In the rows, 128 means zero.
A single turn carries every row of the set below to another of its rows. Some are shown first; where does it send the rows asked next?
sop: [136 111 126  95 128  96 118 123  85 153 112  97 115 141 116 146 131 113
 120 120 122 177 145 120 145 138]
Kezit: [132 105 118  79 134  97 105 112 161 151 116 168 116 133 122 151 124 115
 137 117 132 131 136  86 134  95]
lura: [124 116 143  93 119  62 133 107 146 106 122 136 127 100 143 134 147 111
 108 104 127 158 124 112 135 163]
Vut: [119 136 147  88 131  67 116 102 163 125 121 140 141 103 141 148 143 116
 126 103 123 140 135 118 120 156]
Zak: [134 126 129  82 137  70 114  90 168 152 105 149 122 116 117 162 132 127
 133 107 128 137 141  91 124 101]
dezod: [115 102 129  83 124 105 106 135 149 119 137 169 129 130 148 130 132  97
 129 118 128 132 125 108 135 148]
tepir: [143  91 121  89 119  67 140 107 141 121 110 147  97 115 120 139 135 114
 105 110 138 166 122  82 151 114]
Puz: [118 135 135 138 126  74 126  97 144  88 138 134 140 120 107 140 120 139
 148  86 120 164 136 135 128 113]
Zopu: [137  85 112  84 123  92 121 120 143 133 120 167  99 131 122 138 127 106
 119 119 137 148 124  80 150 103]
futeb: [147 106 129 183 101  83 145 121 140 142 132 142 112 123 141 143 128 119
 121 112 130 168 127 104  96 121]
zezug: [120 108 124 136 117  98 124 120 128  78 150 154 126 136 112 124 113 123
 143  93 126 167 127 129 143 111]
kazaf: [141 118 132 180 108  90 130 118 152 157 130 148 124 126 141 152 124 123
 134 113 126 154 135 106  82 113]
vor: [113 135 131 134 130  93 109 106 149  97 145 149 145 129 108 142 113 136
 159  91 119 152 141 136 124 105]
terit: [114 128 140  82 134  94  99 117 163 133 128 158 143 120 145 145 135 110
 139 110 121 124 136 115 120 145]
kuzez: [130 102 124 148 131 105 150 122 133 131 119  87 121 139  90 132 138  92
 120 121 122 133 128  95  86 122]
Safu: [145 117 135 183 104  81 141 113 148 148 127 139 120 121 138 150 128 125
 127 111 127 162 132 105  85 119]
tetef: [132 119 125  90 134 109 101 127  98 166 114 108 126 148 117 151 126 114
 135 123 118 162 151 123 135 128]
zir: [115 117 122 133 125 107 109 121 138  91 152 160 136 141 110 132 110 126
 157  97 122 153 134 133 136 105]
nagen: [142 117 131  89 128  54 136  87 155 135 101 135 112 103 115 155 139 126
 114 105 133 158 131  88 135 112]
kidin: [130  97 121 146 133 111 147 126 131 132 123  91 119 142  92 130 136  90
 121 121 123 130 129  94  88 119]
bukan: [132 128 131  93 134  98 106 115  99 167 109  99 129 140 115 155 130 122
 134 120 117 164 154 124 131 131]
suk: [136 124 131  96 132  88 116 113  94 157 108  92 122 136 115 152 133 120
 123 118 119 174 150 125 137 136]
ledav: [124 117 128 142 117  78 133 107 131  77 144 137 128 121 109 129 119 131
 137  87 124 176 129 132 142 118]
gub: [123  95 132  90 116  86 125 127 138 103 133 154 117 117 149 125 139  97
 109 112 131 155 119 107 146 160]
Leme: [127 107 124 144 137 111 143 121 138 138 120  91 125 140  90 134 136  93
 127 122 123 126 133  96  82 121]
pefek: [134 107 123  93 129 109 109 131  88 158 116 108 116 149 118 144 125 111
 127 123 123 169 147 120 145 130]
Bavob: [143  99 124 180 100  98 136 129 140 145 136 153 112 132 143 140 123 114
 126 117 129 163 128 102  95 116]
lib: [141 108 127 178 106 102 129 127 146 154 133 156 120 134 143 146 122 118
 135 118 128 154 132 104  89 112]
bibul: [128 101 122 144 134 114 144 126 136 136 121  95 123 144  92 131 133  91
 125 122 122 126 131  95  86 118]
Leno: [129 107 126 147 134 103 148 121 137 135 118  86 124 138  91 135 138  95
 123 119 122 130 132  97  83 121]

tepir turns into Zak
lura turns into terit
Where do these go?
kidin turns into Leno
kazaf turns into Bavob
tetef turns into sop
vor turns into zezug

A single turn carries every row of the set below to another of its rows. Some are shown first; where does it send the rows asked next?
tata: [128 143 114 128 128 134 122 104 140 119 181  90  86 113 143  89]
nozef: [156 135 140 129 148 112 100 136 128 137 144 122 114 150 128  98]
Kiror: [123 146 126 150 147 119 124 108 133 120 179 108  73 111 143  94]
Mezef: [107 130 145 110 108 118 126 121 102  96 141 146 113 133 127  69]
suv: [ 96 152 103 108 126 136 113 112 163  85 122 128  98 142 155 113]
vefif: [120 171 120  91 129 123 126 121 136 123 100 144  84 128 121 127]
binu: [ 94 170 115 104 126 142 125 112 133  96 114 112  87 125 132 133]
gam: [115 146 114 142 132 116 123  92 123 116 172 116  70 107 152  83]
nel: [123 185 113 122 137 141 123 124 142 117 101 113  71 143 135 109]
dipim: [110 127 154  99 102 118 107 106 128 101 153 138 105 125 111  82]
Gasop: [132 133 146 123 152 111 119 148 129 133 153 142 113 160 134  95]
Peve: [106 136 149 106 116 126 129  99 102  99 156 137 104 122 118  71]
Fitap: [147 169  91 114 123 131 131 132 125 105 102 115  91 128 144  87]
sena: [122 158 111 107 121  94  95 111 121 113 108 142  78 123 139 130]
fuf: [135 130 129 139 161 109 118 141 139 130 150 140 115 149 150 102]

Peve turns into Kiror
dipim turns into tata
Where do these go?
binu turns into nel
Fitap turns into sena
Mezef turns into gam

A single turn carries every row of the set below to another of its rows. Some are shown first; where does it send the rows asked next?
Sobe: [163 140 114  95 103 144 146 134 146  79  72 174 107 116]
Ret: [150 129 100  84 106 130 132 138 133  92  72 152  95 116]
dile: [135 123 115 105 113 134 144 167 149 123 126 165 165 118]
vapu: [173  98 114 119 115 110 142 148 123  97 105 138 139 131]
Tolu: [121  86 112  90 112 122 152 134 141 142 117 157 112  98]
Vur: [111  99 127  94 138 132 161 151 166 112 123 163 103 117]
Doza: [192 104 125  99 117 106 148 150 137  87  90 129 120 119]
Gok: [149 129  87 105 121  92 167 145 167 104 111 146  89 114]
Pubo: [137 143 156 115 114 124 150 157 136 123 106 164 149 105]
kek: [143 174 125  98 113 120 142 137 152 113  93 148 135  96]
latis: [159 120 135  81 105 152 169 158 189 114 103 142 120  95]
ved: [181 104 113  93 109 118 180 164 164 122  95 130 111  86]
buz: [163 106 139 105 102 151 162 157 174 105 110 189 123  87]
kulu: [173  97 121 128 124 156 140 161 140 126 111 162 128 129]
sav: [144 136 119  99 137 156 146 115 169  98 109 178 119 104]
fogi: [142 114  91 110 151 110 175 166 172 121 104 160 133 103]
gagek: [144  99 131  96 116 130 134 127 118 132  93 147 101 123]
Vila: [165 154  96 107 113  89 157 146 139 106 111 147 103 104]

kulu turns into sav
Tolu turns into Pubo
kek turns into ved
Where do these go?
buz turns into Vur
Sobe turns into Gok
Vila turns into Doza

